Rows are one point carried round by a steady rotation, each followed by how many ticks it has turned.
The counts run from 0 to 252.
[172 118  92 111 135  85 161  95  92 138 155 139 110 114 177 160 126 162
 146 119 109 107 134 140 178 158 145 151 111 136 166 126 117 148 155 108
  75 148 142 111  89 135 156  74 140 155 101 131 171 182  99 120  96 122
  88 130 158 160 168 171 117 174 102 127 136 164 135 160 151 114 103  85
 171 161  99 173 127 113 156 137 158 152] : 44
[127 115 123 172 116 165 134 123 115 137 151  32  90 146 104 158 159 113
 152 158 127 131 165  85 160 100 118 130 117 114 164 163 119 111 139 152
 121 111  96 109 128 141  97 169 117 115 152 142 194 159 133  79 139 141
 113 118 160 128 159 143  80 174  91 132 133 140 151 130 156 117 168 150
 157 137 153 124 137 109  91 159 101 115] : 110
[124 156 119 139  84 183 181 170 130 119 136 109 115 156 105 110 117 142
 164 179  68 114 133 104 154 131 137 138 106 169 161 121 203 102 152 125
 171 110 102 101 148 109 127 159 123 116 132 163 160 144 101 125 186 109
 148 125 160 118 130 143 122 153 145 150 127 154 131  97 182  74 157 146
 145  99 137 114  76 122 149 117  88 104] : 128
[145 132 131 125 159  57 125  98 140 119 115 122 153 111 130 169 163  96
  89  84 133 142 112 160 107 131 161 137 150 139  81 101 115 154 114  98
 104  99 181 146  66 122 144 144 172 142 138  75 101 169  90 123 126 111
 137 109 104 107 135 160 157 156 101 104 121 139 107 153  88 124 124 102
 123 189 128 133  82 102 111  98 145 119] : 216
[154 153 144 119 152  57 113  99 145 102 134 132 131  93 121 145 147 102
 119 117 121 108 108 129 115 137 186  97 101 159 114  84 118 134 118  97
  82  86 171 132  82 116 150 143 153 155 150 105  86 180 111 128 123 120
 129 148 119 144 127 161 166 183  93 127  97 128 155 119 100 116 139  86
 151 163 114 122  89 104 168  82 158 113] : 215
[148 111 109 126 113  56 137  99 124 135 131 139 167 151 152 149 149 175
 110  95 121 185 129 134  82 135 145 140  97 107 109 112 159 134 147 105
  87  90 132 115 124 151 141  82 152 119 119  91 151 145  76 111 135  66
 127 125 118  95 162 156 133 173 144  90 118 152 102 162  82 128 119 147
 173 149  84 180 159 109 159 137 143 116] : 222
[ 80 176 161  96  95 112 140 110 160 157 120 145 150 143 117 119 114 111
 101 127 106 175 110 212 178 109 151  89  79 106  96 113 160  96  91 112
 126 146 126 116 125 171 137 202 146 153  93  76 116 104  92 151 122 117
 168 124 110  98 114 108 124 112 137 156 154  91 105 132 117 154 156 135
 106 161  92 116 148 143 189 100 119 129] : 156
[154 196 125  95 114 170 136 155 119 126 105  98 160 145 117 145 173 110
 110 116 130 148 139  98 117 128 134 152 162 148 142 119 162 128 132  80
 122  59 131 123  65 125 134 189 115 108 137 117 166 137  88 123 121 111
 181 102 155  76 172 152 136 188 134 146  94 175 100 155  79 116 139 151
 161 184 151 130 143 133 108 130 122 132] : 120
[176  93 116 129 110  83 137  92 113 152 124  98 113 117 140 128 127 119
 130 158 147 147 165 168 153 194 137  99 119 118 158 145 152 120 119 142
  75 100  68 136 117 117  93 163  94 160 111  96 143 155 130 114 107 138
 128 177 112 170 145  99 117 170 102 134 142 118 166 145 142 189 162 114
 154 153 153 111 162 176 130 128 172 111] : 87
[146 126 124 159 161 110 149 151 138 156 133 156 170 149 151 111 124 141
 117 157  79 141  73 209 149 101 151 145 134 121 126 110 115 187  93 120
 148 159 163 121  89 111 127 127 167 141 141 107 154 171  78 157 143 109
 133 120  96 110 147 166 115 122 127 100 123 163 101 144  94 134 124 119
  99 154 129 145  90 146 157 113 124 157] : 199
[185 106 111 132 153 129 150  97 117 126 133 101 148 122 161 152 130 122
 152 120 119 160 111 122 117 192  96 170 150 144 140 143 145  94 152 109
 163 129 111 131 142  88 126 130 116 121  92 124 149 154 100  98 181 133
  99 134 176 117 160 152 126 142 132  69  87 106 138 115 160 106 122 110
 108 126 142 159  99 147  79 158  90  78] : 68
[ 96 157 162 134 140 139 110 130 168 150 143 124 149 135 103 110 152 164
 116 172  91 117 111 172 138 109 186 120  78 104  95 103 104 138  87 151
 153 146 180  94 151 156 141 137 169 173 181 154 137 147 107 168 136 120
 152 130 100 105 118 132 142 130 110 144 116  90 140 110 102 116 130 130
  91 153 126 119 122 128 200 103  91 128] : 6
[184  91 118 139 154 136 136  98 123 124 114  93 101  99 100 140 182 115
 105 127 139  99 128  94 120 197 157 144 155 108 134 141 140 106 165 146
 123 117  90 122 118 116 105 126  87 156 166 150 155 158 119 114 144 158
 155 145 131 138 180 107 134 183 115 115  99 148 181 146 139 114 139 124
 162 161 206 130 138 151 110 157 136 125] : 93
[ 95 152 125 161 121 158 163 139 119 119 144 103  85 155 122 153 100 107
 144 181  74 136 144 171 198 141 100 129 135 125 152 136 155 126 129 122
 169 177 112 110 108 113 127 203 129 123 130 100 144 129 112 130 148 151
 145 130 121 121 124 128  87  90 106 121 137 104  92 126 183 138 148 104
 118 122 122 118  72 122 106  91 112 128] : 134
[175 115  93 166 132  75 150 102  92 155 129 101 140 114 139 179 131 109
 145 100 115 180 115 115 139 107 114 163 134 139 134 147 110 112 123  79
 122 104 116 162 140  86 107 168 162 110  98  65 155 166 130  97 123 140
  84 136 158 162 134 142  75 162 100 104 114 137 133 120 115 133 129  89
 140 128 115 148  69 120  73 125 118  99] : 212
[170 161  94 100 140 146  82 153 134 182 113 191 175 101 133  84 148 134
 117 116 118 114  85 142 135 141 172 140 108 137 125 101 123 121 109  83
 186 147 140 151 120 137 136 134 135 161 141 173 146 161 118 164 105 138
 135 133 111 131 114 124 149 135 129 179  61 140 143 114 128 127 158 107
 117 147 148 131 135 183 174 114 111 159] : 172
[ 87 148 107 165 122 160 174 121 111 144 148 132  66 127 113 154 134 127
 143 148 119 137 163 163 175 162 103 131 111 113 190 116 141 101 176 154
 143 166  61  99 114 137 144 197  96 133 153 117 160 147 143 132  99 153
 144 154 122 138 127 130  84 113  89 161 143 119  93 160 160 140 174 117
 149 161 115 136 110 136 163  96 140 143] : 135
[169 161 147 125 162  98 107 101 103 112 127 156 165  97 110 129 136  82
 130 127  98  97 145 128 176 117 163 129 132 127 107 101  88 124 103  84
 171 163 144 151 117  86 145 141 155 157 142 127 123 176 166 144 116 159
 129 134 147 162  98 113 126 102  65 118  88 104 132 121 163 160 128  76
 129 153 173 129  91 131  97 121 150 142] : 16
[138 127 180  96 107 148 133 123 149 107 129  96 189 150 108  75  86 138
 127 161 120 167 148 129 102 125 143 122 129 135  90 110 167 147 136 101
 151 160 123  98  99 109 135 122 139 133 125 117 127 122 155 147 197  85
 157 115 155  79 125  94 178 128 112 117  79  67 137 128 131 124 126 116
  61  96 170 108 152 124 103 121 134 100] : 251
[162 149 118  87 142 136  80 144 123 188 120 170 179 118 144  73 138 100
  92  97 142 160 101 181 118 119 161 134 114 102 107 103 118 132 111  87
 176 153 145 153  93 157 139 132 147 155 139 139 151 148 117 164  81 111
 133 112  84 108 122 121 137 112 121 154  99 137  81 129  69 166 136 130
 110 159 152 159 171 167 168 116 125 167] : 173
[182 131 103 105 140 156  96 144 126 147 150 178 145 102 125 117 135 131
 162 128 106  82 100 115 175 155 171 115  86 125 150 125 130  95 139 109
 179 138 108 150 163 148 133 105 119 164 134 197 155 162 103 160 130 118
 101 149 151 152 103 141 135 121 147 161  84 133 154  91 162 135 133  97
 141 108 124 165 142 156 170 126 107 160] : 171
[134 146 104 114 148 130 113 130 158 144 101 104 116 104 136 185 164 110
 106  84 125 142 104 144 142 169 143 140 132 121 126 139 113  45 115 133
 150 104 149 138 173 170 124 176 162 151 142 129 153 140  96 125 105 162
 124 115 117 122 172 153 102 150 136 147 112 110 136  94 129  73 133 141
 129 198 104 127 122 151 155 140  63 117] : 163
[138 120 147 133 122  80 124 112 124 174 144  85 125 141 134 175 156 123
 133 118 111 158 156 210 162 116 148 134  95  87 114 156  79 120  89 135
 101 107 152 139 156 153 115 153 172 164 126  91 141 154 123 120  61 125
  99 129 115 134 115 134  82 127  94 114 140 129 110 129 100 171 117 141
 144 207  87 161 142 123 142 161 121 124] : 13
[199 126 176  67  91 102 111 128 131  92 119 134 155 139 110 101 112 128
 158 176 109 116 148 143 129 163 147  87 133 109 139 170 189 125 139 120
  89  95 141 100  97 105 149 121 116 144 127 160 165 120  67 125 138  64
 142 147 145 104 133 123 130 137 158 105 112 133 146 127 151 154 115 157
 150 141 110 163 195 121 159 134 137 137] : 96
[156 143 135 120 125 140 129 123  95  85 138 142  96 104  98 129 133  94
 170 185 114  88 172  74 152 139 137 108 112 135 164 124 157 129 188  97
 107 146  84 125  64 101 165 131  81 149 139 160 141 135 138 140  96 103
 161 134 150 146 116 112 149 147  98 167 105 140 117 144 180 170 140 126
 153 161 141 152 143 113 114 115 192 163] : 118
[176 108 108 144 149  97 149 100 105  86 150 153 126 107 118 146 128 142
 149 123 110 104 108  62 135 153 157 127 105 152 118 109 159 115 164  90
 135 139 108 133 143 111 153  76 130 131 121 138 121 166 110 129 194 125
 130 155 159 153 103 145 145 181 106 125 105 129 178 137 162 115 110  89
 156  88 140 141  66  94 117 115 161 117] : 219
[144 161 150 115 110  86  97  99 118 152 113 122 170 126 145 161 143 108
 135 111 128 159 130 202 152 129 168 137 117 111 101 123  95 145  49 121
 123 110 170 127 131 117 151 183 177 153 123  97 146 160 130 162  47 142
  99 148 113 139 126 113 100 127  94 136 115 112 121 123  86 147 142  93
 127 189 114 120 145 152 148 108  89 109] : 12
[116 145 190 126 116 142 112 131 126 131 123  79 137 152 121 111 134 125
 129 174  98 134 165 171 162  80 120  99 139 115 134 123 137 158  95 132
 113 162 148  84  39 118 120 196 133 120 164 116 163 120 114 124 117 113
 174 139 119 109 159 115 113 100  74 131 142  99 128 167 138 164 175 137
  95 152 148 107 160 117 130  96 143 133] : 108
[110 112 132 194 147 131 126 122 100 186 147  94 145 169 123 139 152 131
 119 146 107 183 127 186 166 112 142 178 107  80 126 140  96 116 103 123
 179 169 100 134 172 136 125 141 173 139 134 103 154 141 141 135 135 146
 111 111 132 118 121 115  56 107  90 113 135  98 113 132 118 134 120 132
 111 149 138 151 105 144 126 163 109 126] : 8
[111 205 138  84 132 163 150 138 168 129 148 139 158 134  82 116 151 128
 106 125 103 121 117 101 177 109 163 118 102 131  94  62 179  98 129 109
 169 159 152 106 114 133 171 152 136 170 114 148 110 143  63 166 161 103
 186 107 136  78  80 153 166 133 118 153 127 119 123 107 130 120 108 123
 105 118 164 105 119 122 159  98 118 162] : 150
[112 199 137 100  91 126 115 143 142 143 122 158 159 134 103  98 101  91
 115 133 117 162 103 137 136 104 142  82  84 153  94  96 175  93 104  79
 175 115 130 112 139 134 149 192 138 131 127 123 134 116 118 159 148 133
 168 158 110 102  80 107 137 129 140 177 108  76 129  77 136 117 154 113
 102 103 117  88 140 144 178 106 106 117] : 155
[109 141 145 127 125 126 152  82 129 100 119 100 147  92 132 151  90 126
 130 160 109 143 121 105 106 135 147 124 101 178 128  67 151 116 131  96
 125 160 138  89 100 114 143 146 147 126 147  88 130 143 138 149 169 147
 145 146 149 107 142  95 146 160 105 138  87  43 154 125 132  96 143  59
  87 131 155  90  98 119 154  70 140  96] : 59
[115 153 141 119 126 111 108 104 133 128 120 130 107  97 128 172 158 130
 112 107 123 134 139 144 158 165 153 116 126 121 149 122 124  51 105 147
 111 127 139  95 159 189 161 180 137 167 136 123 175 117  84 148  94 155
 141 132 119 110 146 125 112 152 117 146 138  85 147 113 127 101 113 134
 151 196  97 125 157 151 209 116 105 140] : 162
[130 174 103 116 154 165 126 118 113 145 129 114 124 116 111 146 181  51
 102  84 157 135 138  94 126 135 106 165 122 122 114 114 103  93 174  89
 201 148 110 150 126 117 140 179 112 131 148 122 121 159 145 116 123 130
 142 129 128 103 118 164 142 113  87 148  96 122  89 133 137 149 147 117
 131 140 171 169  95 123  80 114 121 117] : 142
[150 116  79 143 128 127 171 121  99 170 140 113 149 126 167 104 118 141
 102 105 135 185 115  98 126 117 103 192 122 120 114  98 135 150 150  82
 152 161 100 142 100 113 106  87 144 116 100  86 161 172 154 120 139 136
  88 117 146 101 157 140 122 169 102 141  88 146 116 168 115 109 130  95
 103 101 181 152  84 126 109 136 151 112] : 51
[204 110 118 126 129 146 112 110 104 114 109 126 171 116 107 107 156  86
 120 118 165 148 133  79  64 189 134 145 152 123 136 153 159  90 162  95
 133  95  87 135 108  91 121 136  94 113 152 147 165 151 144 106 151 150
 142 135 137 113 180 115 130 161 116 116  65 116 137 130 119 111 144 143
 142 137 203 146 155 158  78 158 123 106] : 94
[120 136 104 154  97  93 145 136 108 167 119 192 145 129 115  98 132 143
  91 134 112 127  96 112 120 136 175  97  80 138 101  62 136 151 105 104
 132 130 115 110 130 135 122 108 166 139 172 132 164 183 143 154 127 145
 131 141 103 137 141  99 107 188 112 167  97 141 158 136 107  76 158 105
 152 129 164 122 112 153 215 108 145 111] : 28
[147 121 134 123 135  82 147 133 107 152 121 144 125 100 166 152 101 108
 142 145  55 115  99 202 170 164 125 116 103 161 122 143 121 147  86  99
 115 151 181 108  88 123 138 149 178 125 127  85 143 165 132 122 111 146
  99 144 108 178 148 130  87 139  96 115 104 109 138 126 162 133 164  82
 114 145  89 116  81 126 133 118 124 115] : 38
